128 stands for zero in the data rows.
Some points:
[124 139 154 120 147 136 101  80 109 104 130 100  88 123  89 137 113 140 119 172 124 156 111 113 111 158 110 144 135 152 160  52  96 114 131 152 116 117 106 165 148]
[147  98 111 136 111 122 124 160 120 117 134  81 122 132 144 135  86 161 111 145 114 134 132 139 130 107 151 167 141 158 182 140 139 108 139 123 140  88 104 174 132]
[136 128 138 123 170 121 139 144 114 137 104 128 172 125 133 134 134 127 121 105  93 115 125 146 148 135 130 121 151 174  80 142 106 148 110 129 128 110 129 153 126]
[148 139 113 140 145 135 124 118 143 114 107 142 132 102 124 177 169 153 114 164 128 151 143 147 133 100 106 169 108  96 147 137 141  71  93 164 136 118 133 133 108]
[121 120 168 136 116 156 167 142 128 127 101 184 147  89  68 141 114  94 127 175 135 130 116 124 154 103 114 136 132 139 139 150 189 124 140 102 132 130 141 142 137]
[132 119 132 128 128 144 126 127  97 127  97 140  96 145 144 138  89 121 182 132 195  95 138  95 136 161 130 144  97 152 120 115 155  75 110 125 110 147 150 147  81]
[118 131 156  89 109  98 145 103 134 161 121 154 119 104 142 158 149 131 134 138 107 118 138 130 155 173 118 119 127 125 141 163 153 128 151 117 155 119  94 169 119]
[112 105 127 133 129 101 167 139 169 162 146 142 115 153  96 157 152 142 123  84 130 137 123 111 109 162 139 140  82 119 125 114 168 168  97 120 139 101 119 168 133]
[132 110 155 169 125  89  71 146 181 156 131 128 154 172 102 110  90 156 125 112 115 105 143 129 129 118 134 136 156 106 120 102 174  85 110 128  93 103 127 130 133]
[ 95 129 112 127 105 171 113 133 106 154 149 154 153 186 117 147 104 139 136 157  80 124  95 154  76 122 104 100  91 119 127 131 142 108 107 138 121 151 130 146 184]
[136 119  69 128 101 185  83 137 130 116 119 157 105 126 159 154 129 128 139 100 126  97 105 122 169 107 106 102 162 126 125 109 126 161 121 178 153 120 125 134 172]
[111 119 151  95 109 123 105 119 105 139 144 154 135 127 107 107  99  81 140  90 117 101 156 120  82  84  91 199 171  86 128 100 122 143 131 112 133 134 126 173 118]
[127 102 116 148 131 130 103 113 151  98 161 126 171  97 103 128 128  84 112 115 157 138 132 119 150 121 117 111 155 130 131 155 124 115  81  98 148 136  83 127 120]
[ 90 133  97 102 174 142 125 138  95 151 146 139 148 143 113  84 144 109 166 168 140 124 121 157 148 135 150 144 137 140 133 118 149 103 129 143 146 106 162 106 150]
[132 120 127  90 151 141 148 111 155 133 160 140  91 118 159  98 135 170 125 119  98 107 131  95 135 147 102 122 144 119 176 122 144 127  90 102 141 156 148 111 132]
[151  69 171 116 120 140 154 110 149 109 102 128 144 128 170 108 130  91  83 151 129 132 138 146 105 140 181 135 135 135 146 129 111 124 123 187 123 124 124 123 177]
[ 94 164 127 138 124 102 131 148 143 130 152 107 114 150 151 138 118 112 141 197 106 151 185 153 145 140 152 117 134 132 131 121 139 173 102 154 160 183 155 134 119]
[134 156 121 143  91  92 174 133 112 147 139 123 180 139 134 131 142 149 143 153 123  83  98  63 127 118 120 145 159 147 178 146 118 165 123 171 119 104 115  99  92]
[133 117 189 120 138 139  92 129 123 129 111 122 126 142 141 122 153 131 162 128 113  93 121 168 134 119 128 106 107 178 148 139 129 179 120 131  96 118  84 129 110]
[128 140  72  96 149  85  94 121 121 155  80 111 130 126 119 161 136 103 145 139 178 146  76 135 107 116 172 103 125 123 147 108 122 147  96  83 134 110 108 150 146]
[117 138 107  94 179  79 137 136 147  80 143 114  97 139 109 101 150 123 142 129 134 147 134 116 108 117  95 152 128 128  93 134 136 130 165 124 101 149 112 124 142]
[144 106 117 140 119  86 126 121 112  94 101 159 103 142  87  95 135 105 129 145 101 110 118 109 164 117 102 106  79 124 147 143 144 138 145 164  98 147  97 115 137]
[134 123 126 154  61  95 134 101 161 143  97 128 167 119 155 135 137 127 157 142 154 113 133 148 120 152 116 132 111  77 108  95 101 146 173 140 138 165 147 116 143]
[114 121 146 134 135 123 111 169 110 120 117  88  83 118 138 120 114 126 121 133 161  92 125 104 101 141  76 122 107 117  93 172  86 109 107 167 132 111 101 143 142]
[143 192 152 143 135  95 112 140 121 146  88 146 128 122 108  92 115 163 144  99 140 168 135 130 155 109 127 121 133 136 154 140  79 145 105 159 139 174 136 166 127]
[162 157 126 129 118 109 128 129 102  96 120 109 152 154 103 136  89 104  97 106 138 115 170 167 148 131 105  51 126 121 141 114 134 120 130 112 163 113 140 129 101]
[109 116 135 123 155 118 126 204 138  81 153 116 136 125 159 111 125 118 107 128 161 106 109 126 132 117 182 116  95  92 114 101 155 145 142 155 115 128 158 150  83]
[161 153 100 173 140 180 138  90 168 164 103 125 109 159 131  63 139 102 121 135 127 141 143 104  96 135 151 106 127 150 105 142 167 124 124 152 177 126  85 153  87]
[128  94  74 142 124 133 112 152 105 123 107 135 128 124 106  97 116 177 129 122  89 136 156 101 138 128 142 127 102 118 125 146  96 122 154  76 154 150 110 121 140]
[ 93 121 147 140 114 152 171 144 138  81  60 149 117 135 137 110  98 174 159 140 129 134 135 152 125 152 136 127 157 122 100  82 119 138 108  85 135  91 108  79 130]
[ 95 134 137 164 169 153 124  82 149 119 113 108 134 182 131 168 142 117 131 127 109  92 122 151 139 111 118 155  99 127 117 117  90 135 141  97 117 140 133 137 100]
[132 136 149 101 121 137 187 132 114 149 147 135  80 132 115 132  81 112 139  87 150 138 121 143 100 117 138 108 148 140  97 156 113 152 129 139 127 137 137 126 153]
[153 119 118 129 140 146 132 149 107  98 134 124 130  95  96 117 156 152 175  85 102 106 110 134 137 188 140 139 138  77 111 127 136 132  97 174 131 128 143 133 129]
[116 124 147 121 140 118 107 150 174 122 116 141 135 168 121 105 136 104  93 131 122 132  60  90 188 159 119 140 133 140 134 143  95 120 156  97 147 130 163 131 144]
[138 139 129  88  89 139 114 148 145  96 157 147 131 120 111 111 145 141 119 192 121 117 159 110 108 118 142 102 135 126  98 110 109 152 144  89 121 122 102 146 119]
[135 142 120 148 163 137 105 147 165 164 120 156  90  67  89 160 101 137 133 148 119  95 128 133  98 130 166 114 161 147 161 114 113 128 168 137  86 133 159 119 114]
[162 113  95 126 125 111 158 163 124 165 120 134 127  87 164 146 139 113  93 114 120 111 111 135 140 117 108 143 108 175  86  58 137 106 156 125 123 160 127 145 142]
[130 145 136 120 127 128 137 120 113 108 169 148 148 129 147 160  80 127 144 132 101 188  83  74 148 115 131 130 128 112  91  93 113 113 125 161 122 103  86 117  79]
[ 93 136 156 165  99 144 128 129  90 137 125 147 102 128 136 114 171 119  81 103 161 156 145 104 137 137 106 104 126 130 123 104 117 112 141 117 109 104 155 129 131]
[147 104 130 112 120  90  94 115 135 148 154 148  97 104 144 116 141  82 125 147 107 121 138 149 131 162 123 119 112 126 136 136 123 118 102 110 136 136 110  78 101]
[110 110 108  73 135  94 135  70 114 122  88 117 174 118 171 104 109 170  78 140 120 126 143 110 106 131 108 105 138 121 133 154 155 128  99 128  81 132 177 152 119]
[169 120 150 108 132 147 136 134 124 143 136  95 140 122 133 135 127 148 158 112 149 183  92 145 106 132 115 102 115 105 141 104 146 121 145 112 101 156  93 108 137]
[153 133 119 154 129  76 143 113  90 134 137 150 118 169 136 119 114 120 134 126 121 122 101 165 132 125 143 155 168 124 113 170 137  93 146 128 112 152 113  89 137]
[111 113 119 127 124 140 113 137  90 132 129 185 115 136 192 142 142 147 128 142 154 140 104 172 121 113 144 133 124  89 130 166 116 127 139  96 131 104 115 137 107]
[113  99 122 170 170 141 146 118 120 103 121 131 148 102 111 141 132 148 104 129 144 120 123 157 102 137 115 163 152 121 120 143 139 158 149 129 161 188  97 144 117]
[ 76 104 114 143 126 128 145 121 158 121 155  80 100 127 117 188 103 131 147 122 100 124 126 127 145 114 108  98 118 118 126 153 106 103 148 135 121 116 139 120 105]
[106 167 149 106 129 144 110 119 141 128  78  87 122 120 149 160 101 113 122 106 110 104 136  62 121 104 179 130 117 108 135 147 153 100 140 115 164 149 103  86 163]
[ 70 111 135 113  99 122 110 131 106 171 111  95 104 138 115 121 168 120 106 107 142 159  93 127 133 131 139 147 184 104 130 118 130 133 122 145 147 138 145  92  93]
[134 167 120 122 129 171 163  84 115 138 158 106 125 123 133  91 120 120 116 120 119 101 107 141 182  92 157 145 104  90 121 111 121 134 128 109 121 121 126 159 129]
[126 136 152 116 140 160 105 138  97 157 139 122 169 121 113 136 169 143 124 133 123 108 178  92 121 122 168 133 114 134 101 140 111 110 119 119  87 159 112  96 122]
[135 118 129 120  96 152 115 140 123 136 128 122 135 121 126 134  96  98 117 109  94 174 148 143 162 188 153 173 121 145 108 152 103 128  94 122 101 135 147 137 122]
[159  83 100 117 161 145 140 102 109 124 137 144 126 168 112 177 116 116 110 105 166 130 164 107 133 144 129 116 160 114 140 115 142 171 138 135 101 125 137  92 131]
[118 110  96 129 122 147 122 131 141 162 154 106 154 126 142 112 113 138 169 134 193 157 170 126 168 135  82 163 127 179 125 129 142 158 152 125 113 111 116 123 153]
[157 139 149  82 170 143 145 150 178 141 105 121 160 122 141 120 142  98 171 129 118 136 149 141 128 107  82 118 132 101 133 133  96 105 126 136 150  97 139 113 135]
[ 94 124 174 144 141 123 122 115 118 143 170 104 142  88 123 113 129 161 108 124 148 136 128 152 171 123 136  72 142 120 128 122 156 112 149 151 137 148  93 128 162]
[161  88 133 131  89 147 156 144 129 121 113  82 109 137 113 110 167 117 147 110 127 135 119 140 137  64 120 133 111 147 166 116 133 132  97 106 125 159 161 118 103]
[137 108 118  91 106 150 123 140 135 147 129 120 160 140  85 124 140 146 120 139 132 146 116 133  98 142 123  91 139 143 123 165  99  99 184 133 154 138 151 148  67]
[154 175 129 142  97 132 151 142 139 102 146 111 124 152 117 157 187 132 124 153 159 131 123 106 125 130 135 126 163 124 104 158 127 124  87 106  89 133 142 144 175]
[139 134 135 136 116  93 128 112 101 105 165 116 121 116 118 137 138 136 132 134 129  80 112 135 105 140 122 135 140 184  94 114 136  98  98 111 205 121 153 103 134]
[116 160  95 155  93 124 136  82 140  93 119  95 116  92 146 105 157 110 156 110 106 119 130 148 112 158 140 108 157 124 131 137 151 111 166 111  62 104 145 159 141]
[122 177 111 157 142 152 146 171 128 118 157 127 173 120 159 111 108  95 112 106 130 116 118 134  78 171 101 132 103 126 212 126 109 127 121 100 118 141 117 103 137]
[101 159 107  99 130 118 158 159  97 136 108 129 111 150 108 146 154 120  86 107 106 132 182 149 137 125 128 150 118 118 137 108 124 113 155 152 128  82  98 108 148]
[111 124 104 177 147 108 145 145 136 147 129 160 104 103 159 109 121 121 114 135  95 153 142 112 114  83 116  95 135 134 117 124 105 139  82 120 100 129 135 110 109]
[102 176 108  87  97 138  95 103 182 102 133 156 127 106 108 128  99 168  90  93 160 133 103 170 114 104 130 174  74 177 116 136 138 144 119 161 113 119 129  75 115]
[123 121 152 151 130 122  78 120 101  80 124 140 139 120 169 145 162 107 169  94 103 182 142 100  93 114 133 120 121 166 134 134 172 152 172 129 146 122 166 130 145]
[198 147 158 125 135 124 113 122 146 120 168 160  91 176 158 140 139 171 115 124 140 131 138 127 132 124 137 144 141 132 130 128 121 114 142 115 148 145 144 139 124]
[122  90 128 146 127 100 153  72 140 124 155 151 151 110 123 114 135 131 161 110 153 132 149 117 110 101 179 115  84 129 145 138  70 121 129 132 156  79 164 132 160]
[181 138 143 159 144 135 106 115  98 158 128  73 108 101 126 129  93 134  98 164 109 138 107 122 120 132 102 152  98  83  93 145 155 199 142 104 137  77 177  90 132]
Along one direction, these points spread out more than along any other. How far along it is each point below, from 0 to 99? The average is 50, and the first point in the table lies past the average. One standard deviation of the points above along it is 16.
[ 76 104 114 143 126 128 145 121 158 121 155  80 100 127 117 188 103 131 147 122 100 124 126 127 145 114 108  98 118 118 126 153 106 103 148 135 121 116 139 120 105] 67
[111 119 151  95 109 123 105 119 105 139 144 154 135 127 107 107  99  81 140  90 117 101 156 120  82  84  91 199 171  86 128 100 122 143 131 112 133 134 126 173 118] 67
[123 121 152 151 130 122  78 120 101  80 124 140 139 120 169 145 162 107 169  94 103 182 142 100  93 114 133 120 121 166 134 134 172 152 172 129 146 122 166 130 145] 37
[147 104 130 112 120  90  94 115 135 148 154 148  97 104 144 116 141  82 125 147 107 121 138 149 131 162 123 119 112 126 136 136 123 118 102 110 136 136 110  78 101] 30
[132 110 155 169 125  89  71 146 181 156 131 128 154 172 102 110  90 156 125 112 115 105 143 129 129 118 134 136 156 106 120 102 174  85 110 128  93 103 127 130 133] 58
[ 93 121 147 140 114 152 171 144 138  81  60 149 117 135 137 110  98 174 159 140 129 134 135 152 125 152 136 127 157 122 100  82 119 138 108  85 135  91 108  79 130] 67
[136 119  69 128 101 185  83 137 130 116 119 157 105 126 159 154 129 128 139 100 126  97 105 122 169 107 106 102 162 126 125 109 126 161 121 178 153 120 125 134 172] 72
[116 124 147 121 140 118 107 150 174 122 116 141 135 168 121 105 136 104  93 131 122 132  60  90 188 159 119 140 133 140 134 143  95 120 156  97 147 130 163 131 144] 43
[114 121 146 134 135 123 111 169 110 120 117  88  83 118 138 120 114 126 121 133 161  92 125 104 101 141  76 122 107 117  93 172  86 109 107 167 132 111 101 143 142] 68
[ 70 111 135 113  99 122 110 131 106 171 111  95 104 138 115 121 168 120 106 107 142 159  93 127 133 131 139 147 184 104 130 118 130 133 122 145 147 138 145  92  93] 62
[122 177 111 157 142 152 146 171 128 118 157 127 173 120 159 111 108  95 112 106 130 116 118 134  78 171 101 132 103 126 212 126 109 127 121 100 118 141 117 103 137] 42
[118 110  96 129 122 147 122 131 141 162 154 106 154 126 142 112 113 138 169 134 193 157 170 126 168 135  82 163 127 179 125 129 142 158 152 125 113 111 116 123 153] 59
[161 153 100 173 140 180 138  90 168 164 103 125 109 159 131  63 139 102 121 135 127 141 143 104  96 135 151 106 127 150 105 142 167 124 124 152 177 126  85 153  87] 24
[132 119 132 128 128 144 126 127  97 127  97 140  96 145 144 138  89 121 182 132 195  95 138  95 136 161 130 144  97 152 120 115 155  75 110 125 110 147 150 147  81] 68
